rotation ticks, each row followed by its count of ticks
The counts run from 0 to 478.
[ 16 -36  -6  13 -34   5  -8   8 -18   7  10  30  29 -17 -19  21   5  22
  -8  14   5  -9  21  35 -17 -28 -33   5   7  18  25 -12 -25] -> 253
[-26 -15  14 -17   3 -10   9  32 -19  24  11  34   6  -4 -43   9  25  13
 -31  -7  32 -31  11  23   5 -34   0 -21   5  13   3 -12 -18] -> 133
[-19 -17  12   4   1  -1  20  -8  10  28  41  13  18 -12 -25   3  13   5
 -21 -25  18 -27  11   1 -30 -29   2   5  28  25  15  34 -20] -> 114
[-21  -5  27  25 -29   3   1  34  40  28   6   5  12 -20  -1   0 -34   7
  -3   2 -31 -52   6  21  -1 -17  -5   2  11   1  -1 -20 -23] -> 216
[ 11 -42   9  18  -1  10  16   3  10  15  25  17  31  -3 -11 -14   7  22
 -41   5   3 -12  10  42 -38 -17 -10  -4   0  12  31  25   5] -> 111
[-13   0  -1  11  -1   7  -6  24  26  17  14  -8 -12  -6 -50  10  -2 -26
  12   1  46 -47  -3   1 -12   2  11  -7  44  15  17 -10  19] -> 477
[-28  12   2  -4  -3   0   8  13  20  21  38   2   1 -12 -29  -5 -25   1
   4 -17  -9 -35   7   0 -52 -18  -6  32  51   5   0   3  -3] -> 351
[-14 -32 -22  34   0 -25   0  -4  37  16  21   2   5 -15 -48   5  -5   1
  17 -11   1 -25   9  -3  -6 -23  -7 -11  42   4   3 -27 -16] -> 73
[ -2 -25  -1   5  -7   9  11  60 -10   9   0  -7  15   0 -38  -3  12   8
 -39  16  38 -22 -10  22 -10 -10  -5  10 -28   1   3 -24  -7] -> 142
[-15  -7  30   5  -8   9  -4  24  12  28   9 -33  -6 -11  -3   8 -35   8
 -19  20 -15 -40  12  36 -41  -5 -16  19  24  -7  16   1  17] -> 358
[ 16 -39 -12  29 -16 -17 -15  -4 -10  17  12   6  17  -2 -34  12 -14  16
   9  23  20 -10  10  37  -2 -11 -26  -3  32  -3  40 -16   8] -> 87
[ -8  15  16  28 -14   2   6  29   9  25  17   3  -7 -40   7 -21 -10 -17
 -16   1 -20 -38   6 -12 -29 -44  -5   7  39  -9  -4   4  -1] -> 39
[  3 -54   4  22 -10  16   3  32  28  25  -5 -24  21 -47  -6  13  -9   0
  -5  12 -13 -28   9   1 -11 -14  -6  18   8   3  14  -4 -31] -> 393
[-30  21  -5  25  -6  -2   0  14  22   1  35   8  -8  11  -7  -2 -11 -10
   8  -4  29 -43  14  19 -39  -7 -13  27  38   8  16 -29  13] -> 341
[ -5 -20   3  39 -30  -2  -8  38  25  13   0 -21   1 -16 -29  12 -27  17
 -12  19 -23 -36  -1  23   7 -26 -21  -5 -12  -2  -9 -35 -22] -> 61
[-16  28  -1  19 -24  18   2  21  -4  -1  25  34 -14 -34   2 -10   0 -20
   7  -1  15 -52  11  10 -28 -15 -16  13  21  12 -10 -28   1] -> 175
[-20 -12 -21  14  11   1   8  26  10   6  15  13 -13 -29 -70   0  15 -11
  -3 -17  29 -36  -3 -13 -18 -23   5 -14  16   5 -16 -19  -2] -> 310
[  5 -12  -1  23 -30  -7  13 -12   4  25  37  44  34 -19 -18  -5 -10  -1
  24 -12  19 -21   3  24  -8  -4 -15  10  34  23  21   6 -22] -> 94
[ -3 -18  -9  17 -21 -20   1 -12  -6  15  31  43  24  -1 -34   2  -4  11
  17  -6  23 -11  10  29  -3 -23 -23  -2  43  17  23 -11 -11] -> 93
[-33   7  28 -12 -10 -25   2  28   9  37  14  22  15 -17 -11   3 -15   9
   4  -9 -16 -40  16   7   0 -35   2   8  43  -1  -1 -21 -29] -> 371
[-26   4  17  21 -18 -14  12  10  24  38  27   3  -5 -41 -23 -32 -14  -9
   0  -1 -22 -40  -5  10   7  -8  -7  -5  25   0  -5 -20 -36] -> 54
[ -7 -11   5  14 -13 -11   5  18 -31  34  26  15 -14 -11 -66 -26   0  22
 -37   9   8  -7  -7  26  -4 -17 -20 -27  -4   3   7   7  -1] -> 445
[-23 -18  12  25   8 -10  11  -9  19  17  45  15  12   9  -4  -2  15   3
 -17 -17  33 -29  13  15 -25 -21   0   3  33  23  39  15 -11] -> 109
[-15 -15  19  36 -16   0  -1  31  49  24  13 -20  15  -9  -3   0 -29   1
 -11   6 -11 -46   0  13   4   0   3  16   8   1  18 -27 -30] -> 221
[-18  22   3  11 -30  31   3  23  -3   9  31  13 -19 -42   8  -6   8 -14
  -9  -5   9 -46  10   5 -40 -13 -23  30   5  21  -5 -20 -22] -> 19
[ -8  -7  13   3  -9  18  -5  24  14   9  13  -8   4 -17  -1   8 -28   6
 -20   7 -27 -41  15  29 -61 -26 -16  17  21  -5   1   7  21] -> 353
[-21  -4  36  32  -5   6  11  15 -13  33  28  -9  -7 -17  -3  -2  15 -15
 -32   7  36 -36   5   2   2 -26   5  -4  17  18  29  33  -6] -> 281
[ 23 -22  -5  20 -21  29   2  54  16  10 -11  -8  12 -16 -40  -6 -14 -13
 -13  13  18 -35 -12  23 -26   7   1  -7   4  -2  11  -1  30] -> 474
[  1 -32 -15   8  15   9   9  54   0   5  -2   7   5  -6 -35  -9  28   0
 -32  13  33 -16   1  28 -19  -7  -3  -6 -15 -14  12 -35   7] -> 147
[-10 -25   1  51  -3  15  10 -16  11  14  43   1  -3 -27   4 -19  17   1
 -30   3  17 -21  11  21 -23 -12 -20   9  -9  23  29   6 -19] -> 423
[-15  -1  -7  12   3 -10 -11  16  -5   9  23   9 -17  -9 -31  -2 -15  18
 -24  -1 -25 -23  20  15 -54 -46 -30   1  34 -11  -9 -18  17] -> 193
[ -6  24 -11   9 -25  -4   1  45 -30   0  25  12  -7   4 -14  -5   3   6
 -24   2  20 -17   7  -6 -39 -34 -35  32  21  -3   1 -37  -6] -> 22
[ 14 -33 -11  -9 -16  39   3  48  -4  17  -4   3   0 -47 -23  11   9  -8
 -16  14  18 -32   7   7 -43   3 -12  20  -5   9   8  -9   2] -> 0
[ 18 -37   1  50 -29  15 -10   7  26  12   0  -2  21 -37 -10  13 -23 -12
  13  14  -5 -39   7  16  -9 -16  -6  -2  26  10  23   7   1] -> 80
[ 11 -28   5  25 -10  15  22  12  -4  14  26  18  25 -35  -6 -19  10   8
 -41  -1   2 -13   3  20 -39 -35 -11   5   0  15  20  34 -12] -> 272
[-19  -3  30   5  -2  -9  19  26 -19  40  21   5  16  -3 -27  -9   1  -2
 -25   1  48 -24  -7   4  -4 -14  14   9  30   7  32  28 -13] -> 124
[  4 -37 -10  14 -20  -9 -10 -19 -11  12  19  29  13  -4 -37  18  -8  24
   5  11  13 -17  18  49  -7 -19 -30 -11  24  11  25 -18  -6] -> 92
[ 14   2  15  26 -23  11   9  39  -1  26  13 -11  -2 -39  -1 -27 -18  -4
 -31  19 -30 -30  -2   8 -38 -32 -19   8  19 -14   1  -1   5] -> 40
[  4 -33   4  30 -13   7   9   5   8  13  30  -2  30  13  -6  -8  -8  21
 -36   5  25 -14   4  45 -33  -4 -18  16  -7  17  36  12  -2] -> 106
[ 13 -14   0  18 -11  17  19  42  41  13   6  22  15 -25 -44 -25  -3 -17
  -5 -14   7 -39 -14   3 -22  -4  17 -19   6   1   3   7  13] -> 468
[ -4  -5  17  29 -19  20  19  53   0  15  14  -3   6 -24 -19 -15  -3  -7
 -34   9  23 -46 -20  17   6  -3   0  -2 -30  13  -6   4 -13] -> 297
[-10 -19  15   9 -14  11   7  37 -13  15   4  12 -10 -24 -35   0   7  15
 -43   9   8 -39   3  33   2 -32 -12 -26 -32  20 -14   1 -12] -> 293
[ -2 -30 -16  43  -6  -7   5   0  47  18  20  17  19 -32 -28  -4  -5 -12
  19  -7 -10 -32   6   0  -9 -23   7 -11  44   0  10 -10 -10] -> 74
[ -5  12  23  29 -19   0   3  36   9  37  16 -20  -3 -29  -3 -25 -39   0
 -16  16 -17 -32  -7  17 -27  -3  -6  20  30 -20  11   1  12] -> 201
[ -1  -2 -12  18 -11  26  13  44  -2  15  10   0  -4 -47 -19  -9   1 -38
   3   9  41 -39  -8 -12 -23   6   1  23  20   3   7   1   6] -> 160
